[  2.6 -11.6   6.0  -0.1 -14.1  13.0 -17.2   0.7]  mume
[  0.4  -0.9 -67.3   4.2 -11.1  -2.5   2.0  -8.7]  Nete
[-67.4   3.7   6.9   9.1  -5.8  23.6   2.7  -5.2]  fezot
[-6.4 -9.1  1.3  6.5  2.8  2.8  3.5  4.6]  Nibak
[  5.9  -0.1 -14.1  85.4  11.8   6.1   4.8   5.7]  Paka
[  6.5  18.4  -4.7   0.5 -10.7   6.1   4.8   5.7]  Vetov
[  2.7  -5.2 -10.0  85.4  11.8   6.1   4.8   5.7]  rut
[  6.5  18.4  -4.7   0.5 -10.8  -8.3   8.5  -9.2]  sezu
present: [  4.1 -11.1  -2.5   2.0  -8.7] : no
shift +1: [-11.6   6.0] : [-11.5   6.1]
next: [-67.3   4.2 -11.1  -2.5] : [2.0]
tail: [  6.5  18.4  -4.7   0.5 -10.8] : [-8.3  8.5 -9.2]
next: [  6.0  -0.1 -14.1] : [13.0]
find: [  0.4  -0.9 -67.3   4.2 -11.1  -2.5   2.0  -8.7] : Nete

[-7.1  0.4 17.6  3.1 24.4] : mot
[ 15.2  39.2 -21.2   0.4  -2.8] : Seno
[  5.5  42.7 -13.3   6.9  21.3] : Revis
[-25.4 -19.7 -48.9  17.6 -18.7] : Zasin
[-36.0 -43.8  -2.4  15.2  10.8] : bune
[12.7  0.4 17.7 -1.0 15.0] : nir
[-59.3   2.1 -24.1  42.4  71.1] : Saz
present: [  6.9 -13.3] : no
tail: [ 0.4 17.6] : [ 3.1 24.4]
present: [-25.4 -19.7 -48.9  17.6] : yes
next: [15.2 39.2] : [-21.2]
present: [-43.8  -2.4  15.2  10.8] : yes
present: [21.3  6.9] : no

[  2.1  -4.4   2.2   0.3   9.7 -24.6   2.3 -10.6  14.2] = Vinu
[  5.3  -3.4   5.5   2.8   6.3 -16.9   8.9  -6.8  23.6] = vofod
[-4.3 -4.4  2.2  0.4  9.7 -7.2 -9.0 -6.3 24.6] = bosad
[11.9 -9.8 22.7 64.3  1.5 20.9 21.3 11.8  5.1] = Fadif
[  8.5  -6.4  13.5  31.6 -20.4  17.1 -16.9   4.8  -6.5] = kodet
[  5.6   3.9  -1.1   7.5 -12.6 -13.6 -18.7 -10.1  15.1] = defi
[ -4.3 -18.8   8.3 -10.3  -4.1 -21.3 -18.9 -12.7   5.9] = sozav
[ -4.3 -18.8   8.3 -10.3 -20.6  -7.2  -9.0  -6.3  24.6] = Kazi
[ -1.4 -11.5   4.7  -4.6   4.0  18.5   6.5  10.0 -23.1] = pupu
find: [11.9 -9.8 22.7 64.3  1.5 20.9 21.3 11.8  5.1] : Fadif
find: [  5.6   3.9  -1.1   7.5 -12.6 -13.6 -18.7 -10.1  15.1] : defi
present: [-6.3 -9.0 -7.2] : no
tail: [-4.4  2.2  0.3  9.7] : [-24.6   2.3 -10.6  14.2]

[-30.6 -11.9  31.6 -15.5  56.3  41.9  23.8  27.0  57.9  78.8 -35.9  -4.0
  21.8 -44.6   2.8  -0.6  39.3  55.3  52.1   9.5]  kov
[-29.9 -11.5  26.2  28.5  55.7  41.5  24.0  27.0  57.6  78.2 -35.5  -3.9
  21.7 -43.8   3.2  -0.2  39.1  54.9  51.8   9.8]  degil
[-31.4  27.4  26.2  28.4   5.9   7.0  34.5  26.8  26.3  23.8   9.9   8.5
  11.4  28.6  31.7  33.0  18.1  14.3  16.6  34.1]  Lizet
[-29.9 -11.5  31.6 -15.0  55.7   7.0  24.0  27.0  57.6  78.2 -35.5  -3.9
  21.7 -43.8   3.2  -0.2  39.1  54.9  51.8  34.1]  mola
shift -1: [23.8  9.9  8.5 11.4] : [23.7  9.8  8.4 11.3]
tail: [26.2 28.4] : [ 5.9  7.0 34.5 26.8 26.3 23.8  9.9  8.5 11.4 28.6 31.7 33.0 18.1 14.3
 16.6 34.1]

[13.0 48.2 19.9 13.5 -2.6 -1.0 14.2 -2.2 -3.5 46.8 48.5 -2.2 47.8 13.6
 16.1 12.4 -2.5 47.8 47.6]  zuvib
[20.4 -3.2 17.5 20.8 40.5 39.1 19.2 40.7 41.2 -3.1 -2.8 40.7 -3.1 19.2
 18.2 19.8 40.2 -3.3 -2.8]  luki
[-20.7   2.9 -18.0 -21.0 -40.6 -39.8 -19.4 -41.3 -41.9   2.3   2.4 -41.0
   3.0 -19.4 -18.8 -19.8 -41.2   2.9   2.6]  Giz
[ 26.7  28.1 -64.3  27.1 -20.6 -17.4   5.8 -36.1 -37.7  74.3  77.3 -35.8
  74.7   5.6  11.0   5.1 -36.1  75.1  74.3]  rebi
[-21.2  26.8 -14.1 -21.4 -64.3 -62.1 -20.7 -64.9 -66.3  26.7  27.8 -64.3
  27.1 -20.6 -17.4 -20.3 -64.3  27.1  26.2]  Disis
[-21.6  67.3  10.7  14.8 -71.8 -69.4 -18.6 -72.0 -73.9  44.2  45.8 -71.6
  44.9 -18.4 -13.1 -17.9 -71.6  44.6  44.1]  Savof
[14.6 43.5 19.8 14.6 -0.6  0.8 14.8 -1.3 -1.8 42.8 44.4 -0.3 42.9 13.9
 16.3 13.5 -0.5 43.5 42.9]  Zumo
[ 11.0  68.0  20.2  11.3 -21.8 -19.6  10.8 -21.7 -22.7  67.0  69.1 -21.6
  67.3  10.4  14.8   9.9 -21.5  67.4  67.1]  selid
next: [-21.6  67.3  10.4  14.8] : [9.9]
tail: [-19.6  10.8 -21.7 -22.7  67.0] : [ 69.1 -21.6  67.3  10.4  14.8   9.9 -21.5  67.4  67.1]
present: [-13.1 -18.4  44.9] : no
find: [-21.6  67.3  10.7  14.8 -71.8 -69.4 -18.6 -72.0 -73.9  44.2  45.8 -71.6
  44.9 -18.4 -13.1 -17.9 -71.6  44.6  44.1] : Savof
next: [ 26.7  27.8 -64.3  27.1 -20.6 -17.4] : [-20.3]
present: [-0.6  0.8 14.8 -1.3 -1.8] : yes
find: [20.4 -3.2 17.5 20.8 40.5 39.1 19.2 40.7 41.2 -3.1 -2.8 40.7 -3.1 19.2
 18.2 19.8 40.2 -3.3 -2.8] : luki

[ -3.8   8.5 -10.2  -4.9  16.7 -13.4   7.1  22.6  13.2  12.5  10.5 -41.9
 -18.1  -2.8  -9.9 -33.1  -5.0  51.8   1.0  11.6  13.1 -17.0  14.6  17.0
  -0.3   2.6  10.0  -1.8 -26.0 -30.1   2.0   1.6  37.5   7.4 -12.3 -19.8
  -5.6  -1.5   3.6  -9.6 -22.3 -16.3  18.5  -9.7 -10.9  -3.3  14.8  -3.4
   3.0  -9.7 -27.0 -26.9 -25.8 -43.5 -23.3  20.4  26.6 -13.7  -8.8   7.5
   0.5 -58.1] -> Raz
[ 29.4 -16.6 -47.8  22.0  28.0  42.9  50.5 -20.3  -8.7  -1.0  14.8  15.0
  12.9  15.1   5.3  -6.8  20.1 -17.2  -3.5  31.9  26.1  32.1  46.9  13.2
  30.6  17.6  -1.6 -26.7   6.0  -0.4   8.2 -10.4 -37.1  25.4   2.8  14.2
   9.7  12.7   6.4  21.5  36.0   9.5  21.3 -24.7   2.5 -32.5 -74.5 -29.8
 -10.3 -21.1  -7.8 -18.7 -31.5   3.7   5.0  24.8   7.3  -6.8 -25.0 -52.8
 -31.4 -43.4] -> vilu
[ 17.0 -11.7  33.2   3.6 -32.2 -10.2  -7.1  17.7  11.3  -1.6   1.0   1.4
  -2.3  12.3 -13.3 -13.8  15.4 -10.6  10.5   7.9  -8.9 -37.4 -12.8  13.3
 -46.2 -69.9 -13.8 -25.5 -40.2  -5.1  -6.4  14.7   1.1   6.5   1.9  -2.2
  11.7 -22.3 -37.3 -14.1  21.1 -14.7 -30.2 -30.7  -7.3  -9.4   5.5   9.1
 -37.3   2.7   8.6 -48.7 -15.3 -25.7  12.2 -15.9  11.1   9.1  -2.8 -14.5
  -7.5  26.9] -> biza
[ 14.0  18.4 -24.9 -29.8 -10.7   5.3  13.0  30.9  38.1  -8.9  -4.9 -38.8
 -26.6   5.0  47.2  15.7 -22.1 -38.2  -6.5  17.6  23.5  -6.5  38.5  57.2
  28.2 -11.9  -5.7 -27.5  47.3   9.3 -13.6 -16.2   6.8 -12.7  -6.3  15.9
  36.0 -23.7  -0.9  16.8  17.0 -11.9  33.2   3.6 -16.8 -33.4 -16.8 -22.5
  -1.6 -34.7  -9.3 -14.6 -17.5  19.0  11.9 -11.7 -17.9 -17.1  15.3  -9.4
  -6.0   1.6] -> rupi
[ 24.2   1.1 -50.8  18.1  19.5  65.5  24.8 -41.1 -22.0  17.4   4.4  13.5
 -22.9   9.8  -4.7  -3.9   9.2 -16.1  -3.9  32.5  27.5 -18.3 -14.3 -22.2
  14.3  14.1  22.7  26.5 -24.4  16.0  26.4  27.2   5.6   1.9  -8.8 -20.6
 -19.2  -3.1   1.8 -14.1 -14.1   2.8   3.7   9.0  -4.5 -42.3 -23.4  -5.0
 -17.3  -3.7  -6.0  38.8  15.8 -34.9 -19.7  -5.2  29.0  27.9  15.9  -1.9
  25.6  17.0] -> teke
[ -3.8   8.5 -10.2  -4.9  16.7 -13.4   7.1  22.6  13.2  12.5  10.5 -41.9
 -18.1  -2.8  -9.9 -33.1  -5.0  51.8   1.0  11.6  13.1 -17.0  14.6  17.0
  -0.3   2.6  -4.8  -1.8 -26.0 -30.1   2.0   1.6  37.5   7.4 -12.3 -19.8
  -5.6  -1.5   3.6  -9.6 -22.3 -16.3  18.5  -9.7 -10.9  -3.3  14.8  -3.4
   3.0  -9.7 -27.0 -26.9 -25.8 -43.5 -23.3  20.4  26.6 -13.7  -8.8   7.5
   0.5 -58.1] -> Larez
[ 24.2   1.1 -50.8  18.1  19.5  65.5  24.8 -41.1  11.3  -1.5   4.4  13.5
 -22.9   9.8  -4.7  -3.9   9.2 -16.1  -3.9  32.5  27.5 -18.3 -14.3 -22.2
  14.3  14.1  22.7  26.5 -24.4  16.0  26.4  27.2   5.6   1.9  -8.8 -20.6
 -19.2  -3.1   1.8   3.3 -14.1   2.8   3.6   9.0  -4.5 -42.3 -23.4  -5.0
 -17.3  -3.7  -6.0  38.8  15.8 -34.9 -19.7  -5.2  29.0  27.9  15.9  -1.9
  25.6  17.0] -> kege
next: [ 17.0 -11.9  33.2   3.6] : [-16.8]
shift -1: [-6.8 20.1] : [-6.9 20.0]
present: [-16.6 -47.9  22.0] : no
tail: [11.3 -1.6] : [  1.0   1.4  -2.3  12.3 -13.3 -13.8  15.4 -10.6  10.5   7.9  -8.9 -37.4
 -12.8  13.3 -46.2 -69.9 -13.8 -25.5 -40.2  -5.1  -6.4  14.7   1.1   6.5
   1.9  -2.2  11.7 -22.3 -37.3 -14.1  21.1 -14.7 -30.2 -30.7  -7.3  -9.4
   5.5   9.1 -37.3   2.7   8.6 -48.7 -15.3 -25.7  12.2 -15.9  11.1   9.1
  -2.8 -14.5  -7.5  26.9]
present: [-10.4 -37.1  25.4   2.9  14.2] : no
tail: [-14.1   2.8   3.7] : [  9.0  -4.5 -42.3 -23.4  -5.0 -17.3  -3.7  -6.0  38.8  15.8 -34.9 -19.7
  -5.2  29.0  27.9  15.9  -1.9  25.6  17.0]
present: [ 26.6 -13.7  -8.8   7.5   0.5] : yes

[-40.0  33.6  44.2  37.4  47.3  10.3 -59.4 -70.8 -18.0 -61.9 -43.3] = mizu
[ 21.2  36.8  39.5  37.2  43.0  15.4  61.6 -76.3 -11.4  63.6  45.9] = des
[-20.9 -36.4 -39.1 -36.8 -42.6 -15.2 -60.9 -76.3 -11.4 -62.7 -45.4] = Ziben
[ 8.6 32.3 42.4 35.9 44.5 11.2 42.6 53.4 12.3 43.1 34.0] = tarit
[21.3 29.7 36.4 32.1 38.3 17.1 41.3 49.7 16.7 42.7 32.4] = sasuf
[18.9 29.4 36.6 32.0 38.2 15.5 39.8 47.7 15.7 40.9 31.8] = nila
[32.1 38.3 17.1 41.4 49.7 11.9 51.2 66.0 11.3 52.9 39.4] = pato
[ 5.5 33.6 44.1 37.4 47.3 10.3 44.2 57.4 11.7 45.3 34.8] = muti
next: [-40.0  33.6] : [44.2]
next: [32.1 38.3 17.1 41.3 49.7] : [16.7]
tail: [44.1 37.4] : [47.3 10.3 44.2 57.4 11.7 45.3 34.8]
shift +1: [11.9] : [12.0]
tail: [33.6 44.1 37.4 47.3 10.3] : [44.2 57.4 11.7 45.3 34.8]
find: [18.9 29.4 36.6 32.0 38.2 15.5 39.8 47.7 15.7 40.9 31.8] : nila
find: [-20.9 -36.4 -39.1 -36.8 -42.6 -15.2 -60.9 -76.3 -11.4 -62.7 -45.4] : Ziben

[ 44.1 -65.1 -39.5 -27.4  16.1]  fer
[ 62.0 -85.2 -44.4 -29.1  24.4]  Duk
[ 62.0 -85.2 -44.4 -42.7  24.4]  vob
present: [-85.2  62.0] : no
find: [ 62.0 -85.2 -44.4 -42.7  24.4] : vob

[ 14.4  55.5  47.2 -14.2 -31.4 -32.3 -13.2 -59.2 -82.9  59.3  18.5  16.5
 -28.3  47.3  43.3 -47.2  33.3 -48.1  63.2  -6.4  31.7  11.0] -> Roli
[ 35.2 -15.3 -51.3  18.7  10.8  23.5  19.5 -17.1   5.0  26.8   0.1  41.1
 -52.6  10.3   9.2 -28.9  36.8 -70.0 -30.4 -13.1  10.1  40.2] -> nuvo
[ 26.3  -3.8  15.6  17.3 -24.8  32.0  28.2 -13.5  -0.8  19.8  -6.3 -16.5
 -11.7 -16.3 -16.7  -1.5  14.5  19.5 -16.1  18.4   4.9   5.2] -> dizop
[ 19.5 -17.1   5.0  27.0   0.1  41.1 -52.6  10.3   9.2 -28.9  69.6  -0.8
  28.2 -30.3  16.9  28.4  -2.1 -20.5  -2.4  -6.3  31.7  37.5] -> tik
tail: [-6.4 31.7] : [11.0]
next: [ 19.5 -17.1   5.0  26.8   0.1  41.1 -52.6  10.3   9.2 -28.9] : [36.8]
tail: [-30.3  16.9  28.4  -2.1 -20.5] : [-2.4 -6.3 31.7 37.5]

